In the data rows, the value 128 means zero.
Here are some rows, each followed by its group. Groups can overlap.
[163 107 131 124 113 110 109 168 156 128 157  95 140  32 164 133  51  49 145 152 130  91  89 135 191 138 250 158 172 150 160 145 140 102 118 204  66 168  95 115 172 107 172 148 105 126 109 118] 0
[106 161 152 198 148 128 132 168 104  92 106 145  87  52 179 143  57 120 133 104 112  56 186 178 144 163 144 166 174 113 119 164 149  94 112 123 133 149 154 114  88 110 199 149  59  91 106 194] 0
[116 198 120 117  96  68 125 148  53 101  93 184 150 129 171 136  89 110  85 132 190 137 101 227 139 131 163 123 144 142  98 171  86 128 125 121  94 101  95 145 155 103 158 129 164 114 154 121] 1
[107 124  87 152  48 170  83 219 170 230 162 206  90 138 174 255 138  36 128 127 131  23  27 163  99 208  70 177 214 183 105  75 160   0 160 108  77 152 212 122  63  81 148 144 152  80 128 196] 2
[106 125  73  87 185 154 109  27 173 101 145 112 147 121 171  49 131 122 154  92 155 141 180  85 114 135  92  67 185  87 189 185 162 193 156 179  94  71 134 147 153 123  95 143  99 125  31 120] 3
[ 97 102  78  92 126 116 106 112 182 133 191 126  46 104 120 144 115 156 171 179  89  86 168  53 221 162 114 125 113 166 113 102 139 110 161 149 113 181 125 168 166  77  68 125  83 145 186 133] 4
[162 160 158 169  78  93  90 155 123 136 170 141 144 139 179 178 127  85  76 145 205 133  50 171 111 103 191  98 124 145 106 105 100  98 134 145 111  94 116 127 163 148 186  97 165 103 146 170] 1
[ 80  96 148 143 116 118 151 165 109 184 149 153 108 115  17 173 204 149 130 160 153  81  83  99 128  94 125 179  88 164 134  45  77  68 122 135 178 112 180 111 113  83 106 159 177 162 161 124] 5
[143 134 131 168 144 145 140 121 134 127 187 163 102  63 144 129  69 112 164 183  82 111 152  47 230 154 133 138 103 111  96 151 140 144 113 123  78 184 106 176 177  89 118 107  54 103 124 130] 4
[191 112 165 173 152 178 196 115  87 127 117 121 166 118  87  98 145 116 146 132 105 117 151 105 161 173 108 142  73 102  93 179 114 156  81  64 145 142 132 137 131 146 147 139 159 142 103 106] 4
[115 134 153 147 107  94 131  77 127 159 120 205  98 203 159  95 125 122  68 139 243 114 126 134 121 175  78  66  93 157 155 189 105 140 116  78 185  73 144 172 163 166 105 109 154  98 105 144] 6
[110 122  83  77  97 141 106 153 175  98 102 133 126 131 110 142 134 143 146 133  90 150 149 104 137 140 112 138 138 153  79 122 140  97 135 167 104 138 144 129 102  94 116 140 121 161 143 127] 2
[ 97 105  97 110  80 109 134 149 103 122 158 140 204  73  94 138 168  84 255 250 157  75  76 100 110 136 166  91 204   0 164  60 139 164 209  42 137 145 139 147 134 119  24 171  93  98 170 153] 7
[ 80 132  91  65 208 111 188  58  89  46  38 125 154 113 152  12  53 167 185  86 156 128 234 144 184 166 117 113 178 103 163 243 118 186 114 137  90 119 125 165 194  36 107 201  90 144  73  60] 2
[156 101 162 124 133 159  87 126 225 214 196 103  60  91  98  90 124 117 142 142  38 178  92  29 196  83 112 177  93 111 136 113 174 162 170 147  88 187 150 133 125 117  30 119  95  76 116 126] 4
[119 173 210 147 174  93 165 128  79 123  26  99 186 153 191  63  95 130 126  43 149 165 127 209  83  62 188 127 122  74 185 147 142 138 120 129 124 111 115 113 139 158 201 113 133 103 116  75] 5
[126 132 111 119 153 139 125  91 124 112 134 141 139 103 131  88 118 130 129 121 140 122 154 103 114 148 111 106 142 110 146 163 137 160 101 157 125 101 114 146 123 155 123 131 114 118  71 130] 3
[132 106 127  76 116 143  80 121 227 176 146  80  72 113 123 111 130 116  83 133  47 157 129  91 164 109 114 127  65 133 100  87 130 139 141 183  64 183 156 121 123 109  67 125 156 113 152  99] 4
[ 93 112 157 102  79 104 113 161 129 144  63 117 158 128  92 150 171 141 158 134  92 155 108 144 114  31 207 150  95 138 145  34 142 102 144 144  96 157 168  78 135  97 149 133 118 147 179  65] 5
[107 124 124 169  79 115 129 161 115 123 171 154 130 147 124 183 139 118 118 179 166 110 121 134 127 108 123  80 144 127 127  81 119 119 113  70 199 137 129 141 121 153 122 130  88 104 162 181] 1
[ 89 126 114 118 166 147 121 103 149 169 164 133  79 143  80 110 174 142 116  89 145 145 105  88  86 117  41 136 147  98 166 118 151 157 154 151 155  69 176 142  50 146  48 144 140 101  63 175] 3
[141 139 157 150 106 119 155 206  96 124 120 124  84 127  47 146 154 128  88 143 136 113  73 169 130 173 101 179  99 116  83 115  83 133  76  92 203 150 153  99  53 189 136 133 184 121 145 177] 3
[ 63 121  92  58 132 110 112 114 169 153 144 102  82 125 171  97  99 119 100 158 109  77 164 104 158 168  99  87  95 126 151  96  95  98 116 157  88 174 118 167 153 116  83 118 163 128 168  79] 4
[124 107 230 150 148 124 167 113 132 165  76 138 187 167 119  76 154 136 159 101 167 141 113 127  83  80 185 138  78 114 194 132 160 134 142  80 185  92 135 127 147 187 155 108 121 122 113  98] 5
[ 93 176 133 118 149 145 121 147 141 170 204 128 119 142 167 134 110 129  71 142 134 132 133  95  79  65  79 127 106 166 118 112 125 108 104 138 145 119  78 206 137 136 125  73 103 101 120 135] 7
[134 146 188 177 157 110 142 127  77 102  97 167 119 117 119 134  91 157  97  90 187 136 127 156 147 120 150 125  96 154 103 156  89  69  70 169 130  87 133 132 139  85 189 138 171 127 106 130] 5
[177 118 106 116  94 127 148 129 148  66 128 127 166 147 128 120 125 120 144 157 149 139 147 115 129 184 153 124 140 133 105 187 137 157 117 114 159 128  72 137 151 178 143 117 126 172 138 126] 3
[124  94 112 122 132 130  92 123 165 143 139 125  55 117  66 121 169 148 132  96 104 161 119 107 137 111  84 148 141 129 133 112 138 144 143 158 159 114 180  91  72 112  80 161 140 115  99 158] 3
[105 127 168 193 118 125  95  70 147 174 162 186  82 164 145 166 173 175 116 145 159  84 144  90 102 122 104 109  67 163 133  99 153  90 196  97 163  51 172 123 133 126 130  76 113 135 159 202] 6
[ 97 135  90 110 104 133 111 156 138 148 123 179  90 117 146 179 111 110 150 121 117  81 112 145 153 173  91 159 189 173  97 130 146  58 159 143  84 137 172 134 118  38 128 154 112 112 124 143] 2
[ 92 104 187 141  95 117 148 171 129 169 118 135 146 123  78 152 178 153 146 180 113 104  96 105 103  52 188 184  63 159 145  42 139  96 154 123 140 129 147 101 114 123 144 108  96 157 174 115] 5
[146 142 118 139 123 100  78 117  98 119  70 100  94 147 187 116  98 121  53  78 120 159 108 225  78 159 111  95 153 117 124 108  90 158 117 163  80 125  99  48  98 171 156  99 172 118 111 129] 0
[135 117  93 127 148 138 131 106 135 118 151 115  98 111 119 131 108 137 161 137  77 117 173  81 212 154 115 128 109 132 104 144 128 133 114 128  97 175 133 141 167  81 103 141 111 133 149 111] 4
[ 85  33  75  98 100 117 140  93 150 121 173  96 133 128  79 108 180 172 137 255 170  40 173  64  80 155  98 101 107 171 173  32  59 178 126 100 208 132  75  68 187 171  87  94  62 221 146 107] 8
[ 96 150 198 165 148 109 149 158  86 133 116 132 112 105 101 136 131 181  93 113 131 108 127 145 111  74 156 175  91 148 120  96 108  93 123 158 131 107 128 107 108 111 172 116 128 139 147 137] 5
[113 100 168 188 121 137  94 151 127 115 137 162  32  35  60 145 112 147  85 159 110 108 131 128 194 142 111 160  93 153  90  84  89 120  72 190 125 137 187  58  73  89 137 153 132 119  92 192] 3
[ 83  86  72  51  78  86 107 171 190 138 136 114  77 145 105 169 110 128 136 162 116 111 117  94 147 135 154 127 146 203 141  73 138  72 138 196 111 172 103 137 118  81  88 132 106 160 192 102] 8
[162 109 106 130 120 132 148 113 134  47 132 123 182  97 158  69  88 116 145 184 162 103 182 113 155 211 179 121 136 122 120 193 110 179 107 116 130 142  77 119 191 172 177 116  89 177  91 127] 3
[ 61 164 178 181 207 133 106  35 101 138  86 145 106 143 174  91 134 236 118  73 125 128 221 113  49  48  67 105 100 120 164 132 164 131 179 129 140  45 159 128 131 100 129  86  61 127 111 165] 6
[145 126 138 167 107 109  90 165 137  91 140 118 115  31 180 153  44  88 120 145 119  86 126 157 185 155 225 155 168 150 123 140 142 103 120 205  57 159 117 104 135  89 197 141  72 111 115 159] 0
[ 84 185 134 124  27  58 124 162  86 102 169 236  99 108 111 168 122 142  67 231 198 100  86 167 143 128 163 185  97 208  64 132  99 136 146 102 127  96 105 144 137 105 133 100  95 155 198 194] 1
[140 183 122 111  99 127 137 160  94  71  89 162 166 148 149 148  80 113  81 129 151 165 119 152 112 150 136  83 150 124  74 158  98 104  54 131 121 147  85 173 107 162 172 118 154 112 112 126] 3
[111 158 167 190 107 146 124 152 108 131 131 156  54 153 112 154 146 181  45 138 114  84 128 170  46 173  17 158  94 167  60  97  98 128 114  96 177 107 139  79  44 186 157  63 108 140 122 224] 0
[120  85 234 163 119 140 127 152 127 208  85 146 165  99  87 124 180 160 167 137  71 123 136  89  83   0 226 203  55 152 200  52 165  92 171  77 199 149 152  61 122 155 121 101  93 139 167  59] 5
[136 121 198 164 134 114 159 119 122 132  92 168 163 146 117 110 126 132 126 117 192 141 124 112 131 105 175 110  80 140 137 149 117  93  88 133 149  99 149 139 161 126 179 125 145 127 115 105] 5
[118 148 144 194 134 133  99 178 112  94  98 136  75  46 166 162  62 131 138  97  74  77 177 182 165 144 153 170 179 140 101 156 163  90 114 155 118 161 180  88  83  78 190 162  51  90 122 192] 0
[145 105 143 101 186 159 200  68 122 141 122 140 153 192  84  50 140 143 126 116 180 161 139  79 101 146  75 147 113 143 170 195 135 198 104 100 192  87  85 153 152 171  93 111 103 148  51  77] 6
[118 173 127 137  91  77 143 160  96 115 130 163 144 139 149 149 114 102  91 134 188 133 108 162 130 124 146 112 136 139 106 137  87 118 109 125 125 125 104 146 140 116 151 138 140 115 168 142] 1
[ 80 180 228 182 168 101 141 174  62 156 127  70  93  75 119 106 138 211  83  91  73  90 129 178  36  28 160 248  73 116 154  72 142 132 167 141 140 112  90  96  64 166 175  75  78 135 177 175] 5
[104 156 104 101 146 154 112 108 132 164 146 164 131 191 113 142 144 138 115  76 141 190  87 102  48  98  55  98 168 107 145 139 174 116 145 137 148  78 119 190  49 154  59 120 154  83  77 139] 3
[ 84 126 104 157 121 144 141 161 128 190 165 206  84 104 174 210  87  85 147 136 155   0  94 156 149 194  70 189 210 184 133 146 155  42 168 114  84 124 175 147 122  17 126 160  74  90 106 169] 2
[121 160 118 121 118 133 146 156 100 138 129 162 137 174 110 132 130 120  95 116 163 154  80 131  69 146  77 124 144  97 121 142 128 116 103 102 162 110 108 184  65 185 115 112 163  93 102 151] 3
[206 111 167 171 176 192 210 116  97 143 107 101 177 151  78  82 178 106 146  94 100 142 141 127 131 165  84 151  77  70 115 184 113 184 103  50 160 143 150 120 113 169 132 152 181 137  92  83] 4
[141 120 137 141 147 126 118  78 146 138 120 146  96 164 116 116 137 170 116 102 131 167 138 108 133 104  92 113 104 179 125 154 160 154 131 144 129  99 146 122 143 110 111 114 101 138 103 139] 6
[108 164 122 124 134 118 113 152 125 135 161 109 131 120 135 138 112 137 121 131 108 164 130 101 101  59 126 108 141  93 131 101 131 121 129 130 142 157  86 183 123 137  88 112 100  88 142 126] 7
[118 120  83 116 145 140 170 154  90 102  89  97 122 155  79 148 132 143 163 104  94 154 164 159 128 114  78 109 171  97 135 130 127 133  99  65 201 171 151 134  75 117  74 181 133 109 141 134] 1
[ 90 136 105  78 122 153 152 141 147 124 115 143 162 145 134 113 144 120 144 154 138  83 133 104  70 188 101 138 131 104 126 134 138  98 123 114 129 126 120 163 102 169 141 107 141 140 108 126] 2
[ 98 174 144 184 162  99  85  76  85 124  85 140 114 143 233 153 137 140 127  51 136 123 155 183 106 105 127  40 122  86 140 103 134  91 160 123  64  89 168 113 147  94 187 122 155  98 164 142] 6
[104 206 162 126 181 119 139 150  88 127 148 112 147 137 183  95  61 146  68 104 138 176 144 112  67  66 109  92 115  95 134 135 110 107  63 154 151 142  31 236 124 182 140  79 122  77 122 107] 7
[ 82 143  79 115  77 118 117 129 101 103 180 174 159 120 182 191 120  76  95 163 156 112 162 116 160 106 194  74 108 188 157 110 153 122  91 158  92 114 108 181 131 133 183  92  95 130 132 109] 8
[146 165 181 143 189 128 190 141  73 149 132 108 160 152 112  98 132 132 113  89 165 128 105 139  85 142 117 166 116 104 126 190 115 104 128 100 166  95  80 165 113 142 126 144 200 127 129 110] 1
[ 48 118  87 142  83 124 175 170  81  79 152 171 108 126  76 190 131 152 155 231 138  65 183 111 144 137  85  89 142 126 122  82 120 150  79  50 223 160 136 167  83 143  99 140  22 122 160 187] 1
[137 129 213 157 139 109 136 127 145 147  52  99 160 152 143  95 139 154 144  75 107 190 126 154  96  29 207 155  87 119 174 120 177 134 163 118 143 115 148  92 133 151 172 103 104 127 141 109] 5
[ 87 127 215 122  92 119 160 166 111 175  52  87 235 136 162  83 159 121 160 155  93 117 119 159  47   1 246 168  65  79 223  38 177 168 162  73 113 155 112 108 135 191 185  72  53 130 166  51] 5
[163 180 140 123 109 127 191 183 100 119 142 136 154 168  99 133 141 105 100 140 156 116  96 124  69 170 125 150 120 101  99 177 110 117  82  57 226 152  54 177  78 252 137  92 158 131 167 144] 3
[ 89 157 144 183 140 127 124 199  99 119 199  92  81  75 139 202  55 154  86 160  50 100 200  86 110  47 139 119 115 149 134  70 151  92  72 136 201 202  47 185  84 161 133  86  12  96 193 159] 7
[187 124 173 140 153 182 172 119 132 142  98 102 160 134 110  81 154 102 103 111  90 149 138 134 132 149  97 129  55  97  94 157 105 162  80 106 109 151 141 111 112 154 145 136 197 134 109  70] 4
[173 140 169 174 123 111 107 147 114 167 151 117 162 153 162 141 138  93  92 104 191 144  50 168  88 109 170 113 126 113 135 122 105  88 143 119 146  91 115 132 147 165 156 114 198 113 141 154] 1
[ 78 130  97  52 135 108  77 114 194 164 130  80  72 110 199  81  81  97  92 119  72 133 144 121 172 123 105  78 113  93 153  93 110 126 122 189  33 201 124 162 159 105  75 121 154  73 141  63] 4
[ 81 105  51  94  86 137  71  98 154 127 173 139 136 151 128 176 208 134 161 129 133 156 157 109 144  38 149 104 153 168 197  76 195 160 188 146 142  68 176 127 115 111 108 140  98 137 123 149] 8
[180 117 148 154  68 112  89 215 130 106  96 133  44 104  33 195 132 136  99 138  79 172  89 170 187 135 140 170 109 174  39  95  90 105  77 145 170 181 171  48  57 128 136 152 177 121 173 185] 3
[ 77 123  89 140 114 107 164 180  65 101 148  97 174  56 143 154 114  92 224 207 114  54 148 138 114 108 164  76 213   0 182  56 137 147 135  34 159 203 105 155 115 138  83 161  55  81 172 136] 7
[ 85 108  50  70  85 103 108 112 126  64 106 126 140 117 143 147 102 136 117 193 139 102 182 129 138 137 164  63 143 169 136  69  73 118  74 184  85 152  93 112 173  95 144 124 104 182 156  78] 8
[151 101  86  90 149 152 118  75 183 112 128  88 125 131 105  58 161 138 177  96 140 155 163  92 137 148 108 130 167 105 172 170 153 192 164 124 166 105 153 100 148 155  83 155 127 157  91 136] 3
[139  83 148  81  91 149  82 133 252 194 187  92  41 120  76 132 166 140  89 162  45 140 124  53 155 104 102 156  36 187  87  71 153 128 161 193  97 169 166 108 101 110  49 111 149 137 168 117] 4
[161 110 125 194 202 187 159  91  64 134 140  87 229 117 174 172 139 124 219  85  45  97 127 100 103 122 182 145 127  62 147  86 171 109 161 134  44 126  90 107 144 133 218  66  94 139 104  71] 6
[ 81 147  69  90  66  93 149 163  74  67 105 169  92 153  78 171 129 169 143 179 141 135 138 183 169 139  95 134 155 158  87 128 120 168 122  91 150 141 139 143  96  86  85 160  87 139 181 157] 1
[153 149 141 168  95 103  70 130 122  97 110 125  78  82 179 146  81 123  50 110  98 134 137 180 115 139 152 106 129 154 101 106 104 124 103 197  56 148  98  66 113 135 179 101 122 134 139 148] 0
[118  94  79 105 155 145  92  50 200 130 174 138 114 123 127 103 148 148 148 103 123 161 163  44 115 113  98 103 167 138 160 160 181 152 198 186 131  70 154 126 121 105  62 129  84 133  74 147] 3
[113 161 142 170  94 107 129 160  68 104 143 158 163 127 185 156  96  89  87 160 203 102 112 177 109 125 153  69 140 104 128 115  82 107  79  98 138 125  96 164 150 158 180 112 135  93 135 138] 1
[122  94  95  81 146 133 144  77 178  90 101 106 110 119  93  84 136 171 184 121 113 127 202  98 170 153 123 152 142 152 143 177 174 172 165 153 136 115 170 106 141  79  84 173  89 183 115 116] 2
[115  25  44 107  78 127 113  65 136  95 159  94 149 136  71 130 202 167 131 246 159  88 195  85  95 120 109  76 112 176 172  27  50 208 129  89 208 112 112  31 211 170  88 103  74 229 140 121] 8
[121 104  72  65 136 128 126 116 140  97  72  96 110 146 138 124 132 139 128 124  98 127 178 149 183 168 105  82 103 145 112 114  90 110 103 144  96 166 151 117 154  74 122 165 211 165 174  65] 4
[ 60 127  70  69 112 120 100 110 126 143 150 136 140 146 154 149 167 111 151  98 138 132 150 129 119  73 138 104 160 131 222 102 183 133 162 135 132  94 148 169 107 142 112 140 122 106 122 117] 8
[121 129 148 150 136 145 152 192 140 162 120 101  85 136  97 141 146 127 124 110 112  90 106 173  99 143  69 204 156 131 120 140 138 115 134  74 211 147 172 100  80 156 119 147 117 114 122 187] 0
[175 117 108  83 100 107  99 186 184 117 121  79 128  94 125 146  81  64 114 122 115 161  86 169 189 127 198 156 178 168  95 133 106 107 106 197  83 178 127  91 164  85 148 175 146 128 146  97] 0
[ 82 199 117  98 161 125 136 138 111 145 173 120 151 148 185 112  96 121  76 124 154 136 119 134  82  87  81 101 132 105 133 122 106 127 100 127 113 125  73 224 150 159 132  84 117  84 109 117] 7
[130 129 127 156 188 156 180 145  76 108 106  91 163 140 121 127 107 114 150  88 121 130 170 142 105 129  84  82 150  67 154 139 115 108  68  88 185 147 112 163  91 149 139 167 154 100 112 105] 1
[138 177 178 170 102  93 134 146 116 163 195 163 137 129 142 145 156 113  65 150 206 105  72 128  85 119 169 166  93 150 109 145  99  93 169 111 168  70  92 141 141 164 153  90 159 137 180 169] 1
[227  93 184 151 151 200 156 129 172 171 119  87 143 140  59 102 178 103 128  94  46 208 102 109 159 101 109 178  66 105  88 144 147 186 123 112 121 153 177  76  93 133  94 150 175 129  98  98] 4
Which 2 groups are nearest to each row below, nearest first, going by the average distance to the group's rows?
[180 137 218 189 185 193 150 119 136 192 179 143 150  66 152  54  72  64 125 146  66 154  99  57 173 106 126 168  87  40 133 162 152 191 116 105  69 178 105 161 142 158 103  89  77  35  29  89] ~ 4 7
[136 106  98 122 142 129 133 119 124 118 143 119 100 119 130 131  96 131 164 146  90 123 156 106 206 181 117 125 117 121 103 139 134 142 123 117 100 176 126 146 162  95 100 141 125 129 140 109] ~ 4 2
Which 3 other groups have their centres nearest to the centre of group 2, nearest first?
3 0 4
Which 2 groups are nearest to each row below, nearest first, going by the distance to the centre of the group?
[157 128 124 132 103 110 138 172 128  94 121 111 100 125  83 133 129 122 109 125 128 153 111 151 154 161 128 156 129 126  83 136 100 146  95 121 157 156 142  96  95 164 136 141 152 142 136 162] ~ 3 1
[168 120 122  93 139 106 131 184 166 133 142  68 148  60 157 121  71  38 154 103 122 112  99 167 187 125 221 155 203 124 161 164 133 105 112 173 104 192 112 125 176 104 148 189 134 106 125  82] ~ 0 2
[ 62 128 131 121 152  91 158 181  52 141  96 116 122 104  86 147 141 136 110 114 154  87  88 179 107 103 124 155 129 119 147  63  55  82  98 153 120 124 136 107 101  79 141 166 191 139 140  96] ~ 1 5
[137 157 142 147 104 127 100 162 111 115  79 133  87 119 149 137  97 126  50 109 108 140 124 207  85 149  85 125 132 155  77 115  85 116  79 133 111 143 128  76  92 143 168 115 149 123 119 158] ~ 0 1
[147 155 101 101 104 125 143 151 120  93 111 149 175 176 132 144 116 114 116 126 154 173 111 129  86 154 125 103 155 125 103 168 136 130 107 113 146 127  74 178 106 176 138 108 150 121 118 131] ~ 3 1
[110 135 170 213 156 152 130  87  87 161 163 169 149 127 178 151 150 151 144 139 139  68 136  89  89 127 133 118  73 118 143  94 148  76 167 106 103  82 124 137 141 131 189  65 105 131 137 162] ~ 6 5
[102 135 139 141 173 102 140 148  63 126 115 156  62 103  46 158 132 166  93  85 179 119  85 159 151 141  89 141 125 172  90 120  50  56  83 186 146  86 165 106  97  48 129 191 228 139 123 154] ~ 1 3
[122 118 146 150 255 210 220  59  63 140 131  47 220 138 107  51 172 193 220  59  73 122 167  70  26  90  78 186 137  40 206 124 182 193 157 102 122  83  74 144 117 163 149  96  52 165  41  76] ~ 6 5
Which 2 groups are nearest to each row below, nearest first, going by the distance to the group's nearest row?
[ 85  83  63  64  88 106 125 129 164 133 168 107 101 154  94 153 160 139 136 190 140  97 130  96 130 139 136 126 118 183 150  70 135 133 146 136 151 134 101 131 130 146 103 113 105 171 174 116] ~ 8 2
[131 128 132 158 211 156 147  66  83 156 100  66 165 165 170 109 178 161 193  28  84 137 136 141  70  92 101 117 147  45 189 101 169 143 187  97  99  96 146 116 125 136 147 111 140 127 107 100] ~ 6 5
[157 121  71  75 126 129 123 104 164  91 114  80 159 175 125  92 162 124 156  89 134 185 140 124 116 150 128 116 186  93 150 177 141 179 156 107 172 116 107 127 131 181  96 143 140 147 123 120] ~ 3 2
[114 154 165 182 128 126  98 115 102 133 137 135  64 110 162 115 127 150  62 119 124  78 127 172  47 173  90 145 120 107 144 101 124 146 145 114 145  97 109  78  64 201 160  73 107 133 114 204] ~ 0 5
[240  79 132 126 130 181 118 114 142 119  38  86 148 158  69 126 146 113 153  67  25 246 115 170 199 125 115 130  99 114  64 156 136 184 116 125  84 154 196  49 109  94 117 187 212 135  98  83] ~ 4 3
[108 186 126 107 140 110 139 137  86 103 138 130 184 106 161 103  88 116 141 162 163 147 103 115  93 106 135  71 156  46 136 113 110 137 105 121 111 130  55 208 134 155 109 111 118  79 126 111] ~ 7 1
[ 31 171  97  88 127 122 163 119  73 135 164 170 180 135 193 118 108  91 124 140 193  56 159 125  98 124 147 112 133 105 225 121 152 110 101 122 113  98  85 237 114 163 163 106 113 109 102  76] ~ 7 8
[155 130 148 172 100 120  82 161 114 126 132 125 139 134 160 181 117 104 109 114 153 157  95 166 132  86 164  80 149 123 126  98 109  89 109 125 137 144 147 119 137 142 153 136 157  87 145 155] ~ 1 7
[193 127 185 207 174 184 224 107  67 127 142 154 187 111 106  96 121 103 162 145 107 111 154  85 159 185 101 155  78  66 108 201 122 173  76  44 142 144 108 159 151 166 145 112 115 116  69 107] ~ 4 1
[126 167 117 123  97 140 131 125 130  92 169 195 152 127 128 158  96 128  92 164 154 143 130  81  95 149 116  99 127 158  73 164 145 114  94 164 112 107  84 194 111 144 146  92  98 130 112 165] ~ 3 7
[ 41 154 204 204 210 148 164  31  86 163 135 163 118 148 165  50 148 236 100 116 177  65 221  83   9  92  42 137  73 100 203 142 150 153 178  64 207  29 120 161 126 166 112  66  45 129  92 173] ~ 6 5
[167 100 111 134 124 133 113  88 133 148 103 141 142 181 139 153 139 118 153  92 124 167 105 130 162 138 140  96 134 142 128 130 144 118 142 129 101 110 148 105 159 115 142 126 159 125 114 100] ~ 6 5
Group 4 spreads out most along one direction. Which 3 other groups' directions of most spread are closest to that one, closest first?
0 2 3
Which 3 groups are nearest to each row below, nearest first, going by the distance to the group's nearest row?
[124  82  96  76 133 134 147 118 169 144 126  71  92 172  62 126 206 156 121 123 103 108 165 110 141 175  69 124  70 152 126 109 108 132 147 102 175 134 165 109 115 138  80 160 208 192 198 113] ~ 4 3 2
[ 97  53  54  73  75 101 110 120 159  79 137 105 114 118  95 149 127 162 122 253 140  78 167  93 130 155 133  85 124 209 117  30  64 139  94 161 134 164  77  66 191 112 107 104  71 222 169 102] ~ 8 4 2
[ 88 127 128 106 137 127  99 120 180 169 201 147  64  67 169 106  71 112 125 193  87  89 150  35 192 142 123 132  93 125 136 103 137 116 137 156  71 189  99 183 174 104  74  93  70  90 136 114] ~ 4 7 8
[129 180 143  88 152 118 102 117 177 159 191 121 114 163 118 111 138 164  87 106 133 223  73  60  82  42 108 131 108 136  89 138 133 122 150 162 134  99  93 192 139 136  71  83 150 109 126 133] ~ 7 3 6
[100 124 133 161  89 120 135 166 100 118 148 153 128 136 126 176 133 130 118 176 169  97 124 136 122 111 128 103 140 120 148  95 109 126 109  74 192 137 127 136 119 160 126 129 105 111 146 168] ~ 1 7 3
[153 172 151 141 113  89 111 143  92 141 123 137 149 148 168 129 118 110 100  95 177 152  71 194 118 107 163 123 137 128 120 157 104 112 139 116 115 103 114 126 146 133 152 128 186 102 141 123] ~ 1 5 3
[124 114 157 195 100 134 123 165  78 117 139 152 177 128 162 174  82 105 113 182 178 106 105 139 118 132 162  74 127 116 121 100 101  84  81  97 147 124 107 153 139 152 179 118 123 101 106 157] ~ 1 3 5
[ 85 124  87  42 187 113 153  89 101  77  33 115 141 153 108  28  83 203 206 100 121 180 191 133 175 137  87 154 156 107 142 199 124 175 134 116 129 119 134 160 173  52  78 180 127 142  89  70] ~ 2 3 4
[130  81  86 148  75 171  93 148 174 189 118 162 117 131 196 209 133  34 139 106 139  37  88 191 110 222 113 132 227 159 163 116 180  42 190 121  82 127 215  77  75  87 146 175 146  98 100 154] ~ 2 0 8
[152 115 139 108  87 139 137 214 190 166 153 114  96 159  62 171 160 123  65 158 120 134  66 147 102 125  65 191 113 211  43 103  90 112  95 115 182 162 148  98 112 134 117 128 152 154 156 151] ~ 3 0 5
[122 113  61  81 169 140  93  30 170  82 110 114 154 118 189  62 115 123 157  74 144 179 182 110 143 126 113  51 205 100 182 181 160 189 148 198  71  83 146 128 158  85  96 161 108 119  29 107] ~ 3 2 6
[ 91 143  90 109 168 159 124  56 130 117 148 167 176 134 174  80 108 118 134 120 176 130 163  77  72 148  88  68 170  95 174 175 158 146 133 146 110  73  94 196 132 158 110 108  98 101  30 115] ~ 3 7 2
Which 3 groups are nearest to each row below, nearest first, going by the distance to the centre of the group?
[116 117 169 165 174 165 204  72  89 147 166 163 183 147 123  76 138 143 129 159 179  81 150  51  66 158  92 153  77 121 168 163 131 144 105  76 170  71  62 182 148 189 148  68  78 144  62 103] ~ 6 3 7
[ 22 132  50  41 139 103 127 108 122 111 108 127 144 137 158  97 124 137 159 131 158  98 158 126  90 119 119  91 187 107 208  83 132 110 138 149 104 133 114 165 134 117 104 148 111 130 120  82] ~ 8 2 7
Group 0 spreads out most along one direction. Which 3 other groups' directions of most spread are closest to that one, closest first?
6 4 8
